(in the rows, 128 means zero)
Each path below is one point turned by a fixed rotation once a step. After each direction that follows a path, write how fast that rotation turns it, in deg/step (0 if it stays still).
Each turn is a multiple of 5 degrees from 10 to 175, or 0.
Each row of a path follows its step; steps can be skipped.
path 1
step 0: [134, 135, 120, 107, 125,  94, 123, 138, 129, 159, 147, 133, 123, 106, 107,
 117, 100, 138, 122, 111, 109, 102,  90, 130, 109, 116, 130, 132, 115, 137,
 147, 124, 150, 117, 134, 106, 128, 135, 143]
step 1: [136, 107, 119, 128, 130, 122, 131, 126, 127, 121, 138, 139, 128, 122, 122,
 164, 118, 151, 138, 124, 131, 152, 126, 126, 110, 157, 128,  78, 120, 125,
 123, 124, 117, 130, 107, 131, 138, 157, 164]
step 2: [133, 123, 140, 141, 129, 157, 121, 132, 123, 126, 110, 148, 116, 125, 153,
 131, 127, 137, 131, 148, 133, 132, 105, 109, 135, 132, 136, 136, 109, 124,
 196, 117, 148, 137, 115, 132, 147, 129, 125]
step 3: [136, 131, 139, 119,  96, 121, 133, 126, 122, 141, 136, 108, 137, 134, 118,
 126, 129, 126, 127, 121, 119, 132, 117, 114,  86,  88, 133, 124, 133, 162,
 126, 102, 158, 124, 111, 134, 154, 119, 142]
step 4: [152, 111, 118, 123, 134, 134, 147, 138, 138, 122, 151, 146, 132, 137, 110,
 136, 101, 139, 108, 133, 144, 136, 112, 115, 136, 121, 151, 121, 138, 144,
 123, 126,  91, 167, 131, 124, 153, 148, 146]
step 5: [141, 124, 122, 129, 139, 141,  94, 109, 117, 114, 132, 133, 106, 113, 123,
 107, 115, 117, 134, 124, 115, 159,  96, 123, 130, 112, 138, 130, 118, 115,
 158, 123, 155, 135, 136, 100, 114, 157, 139]
step 6: [138, 116, 110, 117, 127, 144, 114, 118, 118, 100, 100,  94, 122, 123, 118,
 149, 123, 104, 140, 127, 136, 125, 127, 118, 108, 134, 122, 104, 123, 156,
 124,  87, 127, 109, 121, 140, 155, 125, 144]
step 7: [118, 121, 122, 128, 126, 130, 125, 114, 151, 122, 123, 113, 134, 142, 136,
 119, 100, 125, 110, 142, 145, 112, 132, 134, 126, 114, 146, 144, 121, 127,
 172, 131, 110, 176, 127, 139, 143, 107, 159]
step 8: [126, 140, 126, 107, 105, 134, 124, 105, 123, 122, 136, 113, 151, 128, 117,
 103, 123, 121, 116, 116, 131, 133,  97, 136, 112, 119, 116, 130, 119, 139,
 117, 125, 157, 165, 116, 125, 110, 177, 123]
step 9: [143, 129, 127, 125, 138, 158, 141, 117, 145, 128, 108, 116,  95, 132, 102,
 155, 136, 116, 142, 146, 155, 123, 125, 133, 128, 132, 129, 106, 159, 125,
 120, 104, 112, 143, 145, 117, 135, 160, 131]
Directions:
[130, 121, 119, 126, 140, 122, 130, 127, 138, 139, 127, 124, 121, 128, 128,
 124, 131, 127, 123, 133, 124, 130, 128, 126, 137, 124, 124, 136, 132, 123,
 139, 125, 130, 129, 120, 128, 128, 128, 125]	145
[128, 127, 132, 128, 129, 135, 131, 124, 127, 127, 123, 125, 121, 127, 130,
 135, 117, 136, 125, 122, 125, 126, 137, 121, 126, 124, 120, 130, 138, 126,
 124, 134, 116, 125, 120, 129, 133, 133, 132]	135
[131, 124, 128, 131, 132, 130, 135, 126, 124, 129, 124, 130, 124, 131, 129,
 133, 127, 130, 124, 130, 131, 135, 118, 140, 127, 133, 126, 136, 123, 117,
 119, 123, 129, 121, 131, 120, 128, 136, 136]	90
[122, 127, 121, 125, 131, 119, 120, 125, 127, 126, 120, 120, 136, 120, 127,
 131, 120, 131, 129, 123, 131, 122, 129, 132, 130, 139, 122, 127, 117, 126,
 136, 130, 127, 126, 127, 129, 126, 126, 137]	60
[131, 128, 135, 133, 129, 118, 132, 132, 136, 118, 117, 140, 128, 132, 123,
 128, 121, 124, 135, 133, 134, 123, 130, 127, 135, 133, 127, 129, 130, 131,
 127, 121, 125, 132, 122, 122, 131, 128, 125]	145
path 2
step 0: [113, 132, 111, 158, 137, 125, 110, 117, 103, 127, 136, 144, 134, 119,  99,
 103, 109, 148, 126, 133, 130, 119, 141, 119, 116, 137, 113, 105, 129, 149,
 159, 108, 106, 109, 137, 131, 138, 124, 126]
step 1: [121, 136, 114, 140, 128, 111, 135, 115, 122, 128, 151, 143, 135, 145, 109,
 108, 141, 100, 124, 126, 118, 157, 135, 127, 107, 111,  95, 125, 116, 146,
 135, 106, 134, 125, 152, 114, 149, 104, 121]
step 2: [114,  95, 131, 147, 145, 104, 149, 111, 134, 137, 155, 146, 108, 137, 111,
 126, 110, 135, 126, 114,  99, 131, 145, 137, 124, 138, 115, 143, 121, 135,
 139, 135, 129, 111, 142, 140, 135, 100, 139]
step 3: [111, 153, 135, 146, 130, 124, 143, 126, 132, 124, 163, 127, 113, 110, 141,
 143, 114, 116, 136, 135, 104, 133, 139, 121, 142, 121, 118, 135, 136, 120,
 155, 124, 126, 108, 160, 128, 127,  97,  96]
step 4: [109, 135, 107, 126, 113, 137, 145, 145, 118, 140, 154, 135, 104, 140, 114,
 138, 134, 119, 139, 120, 103, 140, 133, 102, 127, 132, 104, 139, 123, 123,
 169, 151, 132, 117, 110, 145, 114, 120, 124]
step 5: [132, 137, 153, 119, 142, 115, 162, 160, 140, 143, 126, 146, 114, 124, 119,
 129, 135, 124, 134, 136, 130, 136, 107, 108, 145, 133, 128, 140, 101, 119,
 167, 139, 136, 109, 131, 117, 149, 118, 117]
step 6: [108, 136, 123, 108, 140, 129, 143, 128, 119, 161, 109, 136, 119, 122, 130,
 132, 125, 130, 114, 117, 141, 115, 107, 123, 133, 130, 104, 155, 136, 106,
 146, 130, 121,  97, 111, 115, 108,  92, 123]
step 7: [131, 133, 129, 133, 117, 116, 130, 138, 104, 164, 124, 132, 127, 122, 118,
 167, 129, 137, 131, 124, 148, 111, 100, 124, 150, 111, 115, 143, 126, 157,
 161, 112, 116, 115, 126, 120, 130, 142, 116]
step 8: [118, 129, 129, 133, 108, 126, 119, 124,  94, 153, 110, 149, 145, 132, 114,
 108, 118, 137, 129, 110, 121, 119,  97, 105, 126, 123, 136, 113, 136, 139,
 155, 125, 127, 126, 113,  95, 147, 104, 127]
step 9: [137, 146, 137, 151, 136, 126, 139,  99, 109, 143, 126, 141, 141, 139, 116,
 117, 124, 128, 120, 103, 142, 120, 121, 137, 140, 115,  93, 115, 113, 150,
 122, 121, 144,  92, 116, 113, 155, 126, 128]
Directions:
[124, 132, 124, 122, 125, 120, 130, 128, 132, 121, 133, 124, 119, 120, 125,
 140, 126, 122, 128, 134, 123, 130, 133, 138, 123, 135, 128, 122, 123, 122,
 134, 134, 129, 128, 124, 121, 130, 124, 132]	35
[123, 130, 127, 128, 118, 132, 132, 119, 131, 122, 129, 132, 132, 132, 127,
 130, 124, 124, 130, 120, 113, 124, 128, 128, 141, 126, 138, 128, 127, 128,
 126, 128, 124, 123, 122, 127, 131, 135, 122]	70
[123, 139, 123, 125, 128, 128, 126, 133, 129, 122, 128, 134, 126, 127, 132,
 128, 125, 127, 114, 124, 132, 124, 140, 119, 128, 123, 122, 131, 134, 131,
 120, 134, 129, 129, 128, 119, 131, 127, 124]	135
[131, 127, 125, 125, 116, 130, 122, 137, 122, 119, 122, 132, 122, 133, 120,
 130, 133, 124, 137, 125, 126, 130, 127, 115, 119, 127, 127, 123, 126, 128,
 130, 125, 129, 126, 134, 127, 133, 131, 130]	100
path 3
step 0: [116, 114, 128, 119, 122, 158, 150, 116, 130, 140, 103, 121, 149, 105, 128,
 156, 143, 123, 129, 104, 134, 114, 116, 127, 129, 114, 153, 133, 131, 132,
 138, 116, 120, 129, 117, 110, 135, 116, 130]
step 1: [117, 129, 128, 115, 134, 135, 128, 137, 150, 154, 104, 132, 125, 104, 146,
 157, 151, 139, 125, 119, 107, 134, 133, 134, 132, 110, 144, 118, 126, 131,
 137, 115, 130, 144, 127, 114, 137, 105, 116]
step 2: [139, 131, 136, 107, 127, 119, 133, 136, 132, 139, 120, 134, 129,  95, 131,
 156, 152, 146, 113, 115, 124, 120, 122, 145, 124, 119, 140, 139, 140, 121,
 131, 138, 118, 153, 103, 119, 150, 115, 140]
step 3: [127, 116, 129, 134, 128, 148, 137, 128, 137, 112, 116, 141, 115,  96, 129,
 150, 139, 129, 111, 108, 114, 119, 134, 117, 116, 117, 129, 138, 151, 128,
 146, 139, 116, 144, 119,  95, 145, 116, 123]
step 4: [128, 130, 104, 132, 130, 138, 144, 135, 139, 140, 118, 113, 135,  83, 125,
 141, 161, 123, 115, 118, 120, 125, 145, 124, 121, 128, 134, 142, 142, 127,
 148, 131, 132, 150, 141, 125, 129, 108, 127]
step 5: [122, 132, 125, 122, 121, 129, 147, 143, 137, 144, 102, 123, 127, 119, 127,
 149, 154, 118, 110, 112, 146, 123, 131, 117, 101, 134, 153, 132, 120, 126,
 135, 135, 128, 143, 122, 110, 145, 108, 144]
step 6: [107, 119, 107, 130, 119, 117, 126, 148, 140, 130, 117, 129,  97,  98, 135,
 135, 150, 138, 117, 124, 132, 134, 133, 130, 119, 117, 156, 115, 136, 135,
 128, 132, 116, 151, 125,  99, 140, 117, 126]
step 7: [126, 131, 100, 124, 127, 125, 131, 124, 125, 122, 125, 126, 127,  93, 130,
 147, 139, 142, 115, 114, 157, 104, 124, 136, 127, 133, 138, 131, 140, 137,
 137, 129, 133, 171, 121, 112, 136, 123, 128]
step 8: [129, 130, 124, 138, 137, 134, 138, 131, 133, 111, 131, 128, 123, 120, 140,
 149, 155, 111, 113, 118, 139, 100, 138, 117, 123, 116, 145, 124, 134, 143,
 131, 116, 134, 152, 139,  98, 143,  97, 126]
step 9: [115, 144, 116, 134, 132, 127, 141, 145, 128, 129, 135, 120, 121, 108, 129,
 155, 180, 140, 127, 154, 139, 123, 135, 128, 122, 122, 135, 122, 141, 124,
 129, 129, 137, 145, 138, 114, 140, 111, 133]
Directions:
[132, 124, 126, 121, 122, 131, 121, 130, 123, 127, 124, 133, 131, 126, 140,
 133, 135, 128, 122, 136, 130, 128, 128, 127, 120, 130, 133, 134, 133, 126,
 135, 120, 127, 129, 128, 119, 114, 127, 130]	0
[135, 125, 123, 128, 132, 124, 125, 118, 136, 126, 128, 128, 127, 128, 141,
 130, 121, 132, 125, 130, 127, 133, 121, 136, 138, 130, 133, 125, 121, 132,
 122, 125, 133, 135, 119, 122, 132, 127, 130]	65
[132, 133, 120, 133, 124, 127, 127, 130, 128, 143, 129, 129, 121, 134, 125,
 136, 133, 126, 126, 130, 124, 126, 128, 123, 131, 126, 129, 135, 121, 120,
 124, 114, 131, 122, 130, 126, 135, 132, 130]	90
[134, 130, 137, 123, 129, 117, 129, 127, 121, 130, 135, 124, 130, 133, 132,
 129, 127, 120, 124, 112, 129, 120, 127, 129, 125, 131, 136, 134, 126, 123,
 123, 134, 130, 125, 128, 126, 125, 123, 133]	130
[128, 133, 140, 130, 127, 120, 128, 131, 122, 128, 123, 123, 115, 124, 125,
 126, 130, 125, 125, 138, 126, 132, 117, 127, 129, 129, 126, 121, 132, 125,
 132, 127, 124, 127, 120, 127, 130, 123, 139]	100
[125, 123, 133, 122, 126, 123, 134, 134, 138, 128, 125, 124, 138, 136, 133,
 135, 136, 126, 136, 134, 126, 135, 129, 127, 123, 133, 131, 118, 123, 123,
 122, 127, 130, 130, 133, 134, 131, 122, 130]	90
path 4
step 0: [109, 138,  99, 111, 121, 131, 108, 146,  99, 149, 125,  92, 130, 110, 130,
 140, 111, 113, 132, 145, 126, 132, 125, 132, 144, 110, 124, 146, 127, 132,
 143, 110,  90, 145, 131, 129, 132, 127, 147]
step 1: [108, 128,  98, 120, 137, 126, 127, 117, 101, 141, 111, 123, 133, 121, 153,
 123, 126, 117, 138, 134, 145, 100, 132, 136, 142, 134, 129, 158, 136, 119,
 158, 107, 106, 140, 128, 134, 155,  97, 127]
step 2: [ 91, 133, 132, 100, 127, 131, 134, 135, 104, 112, 107, 136, 129, 122, 139,
 137, 126, 113, 142, 146, 120, 135, 107, 123, 154, 123, 131, 144, 128, 127,
 150, 131, 122, 162, 118, 133, 159,  99, 126]
step 3: [121, 118, 112, 106, 138, 115, 131, 131,  94, 101, 106, 119, 109, 133, 121,
 146, 133, 148, 142, 120, 114, 126, 128, 122, 142, 154, 127, 137, 128, 148,
 147, 127, 102, 155, 123, 103, 147, 111, 120]
step 4: [108, 111, 144, 115, 141, 132, 126, 128, 121,  99, 132, 122, 103, 122, 134,
 122, 137, 120, 150, 135, 103, 133, 143, 112, 129, 155, 126, 135, 127, 127,
 152, 117,  84, 135, 149, 127, 153, 114, 146]
step 5: [124, 102, 122,  96, 138, 129, 104, 121, 120, 116, 121, 112, 121, 150, 133,
 129, 128, 128, 155, 145, 115, 150, 134, 138, 121, 118, 148, 155, 141, 130,
 134, 122,  90, 151, 152, 118, 142, 145, 138]
step 6: [116, 122, 114, 113, 148, 135, 127, 140, 112, 120, 111, 111, 111, 142, 131,
 102, 133, 127, 145, 157, 138, 105, 145, 154, 116, 125, 158, 138, 111, 125,
 122, 123, 107, 139, 144, 122, 160, 127, 150]
step 7: [121, 133, 147,  88, 134, 145, 151, 130, 117, 111, 128, 111, 130, 134, 125,
 130, 107, 139, 146, 161, 133, 102, 133, 148, 132, 107, 147, 139, 148, 136,
 137, 136, 107, 136, 131, 142, 147, 114, 145]
step 8: [116, 125, 140, 115, 128, 149, 127, 144, 112, 119,  98,  70, 114, 129, 116,
 136, 116, 146, 137, 143, 144, 109, 118, 128, 147, 133, 139, 138, 147, 134,
 122, 108, 117, 134, 121, 113, 136, 110, 138]
step 9: [ 93, 127, 133, 102, 133, 150, 134, 119, 124, 112, 139,  96, 126, 128, 137,
 124, 139, 148, 127, 126, 128, 114, 143, 120, 141, 112, 115, 147, 133, 118,
 131,  91, 103, 117, 115, 110, 148, 104, 135]
Directions:
[126, 137, 126, 126, 135, 130, 125, 133, 124, 125, 126, 121, 124, 137, 135,
 132, 122, 133, 137, 128, 123, 121, 124, 122, 124, 126, 122, 132, 128, 118,
 126, 126, 121, 138, 131, 131, 133, 124, 131]	0
[130, 133, 130, 121, 127, 126, 129, 129, 126, 134, 125, 116, 127, 117, 138,
 125, 129, 125, 116, 126, 125, 125, 124, 131, 126, 126, 118, 135, 134, 133,
 123, 128, 132, 123, 123, 131, 137, 130, 124]	40
[128, 141, 123, 135, 128, 128, 133, 129, 133, 129, 126, 122, 135, 131, 124,
 122, 125, 127, 124, 131, 134, 129, 128, 124, 138, 124, 135, 121, 138, 126,
 134, 133, 123, 129, 126, 123, 135, 122, 121]	55
[125, 128, 123, 124, 135, 125, 133, 127, 127, 128, 127, 139, 133, 134, 136,
 120, 134, 125, 125, 132, 128, 128, 123, 128, 125, 118, 138, 136, 123, 124,
 122, 125, 138, 132, 126, 122, 133, 128, 126]	85
[126, 132, 112, 134, 132, 134, 140, 130, 127, 129, 135, 127, 126, 122, 130,
 134, 132, 133, 130, 128, 122, 123, 140, 128, 124, 129, 128, 129, 121, 133,
 129, 130, 125, 123, 122, 124, 131, 133, 129]	125
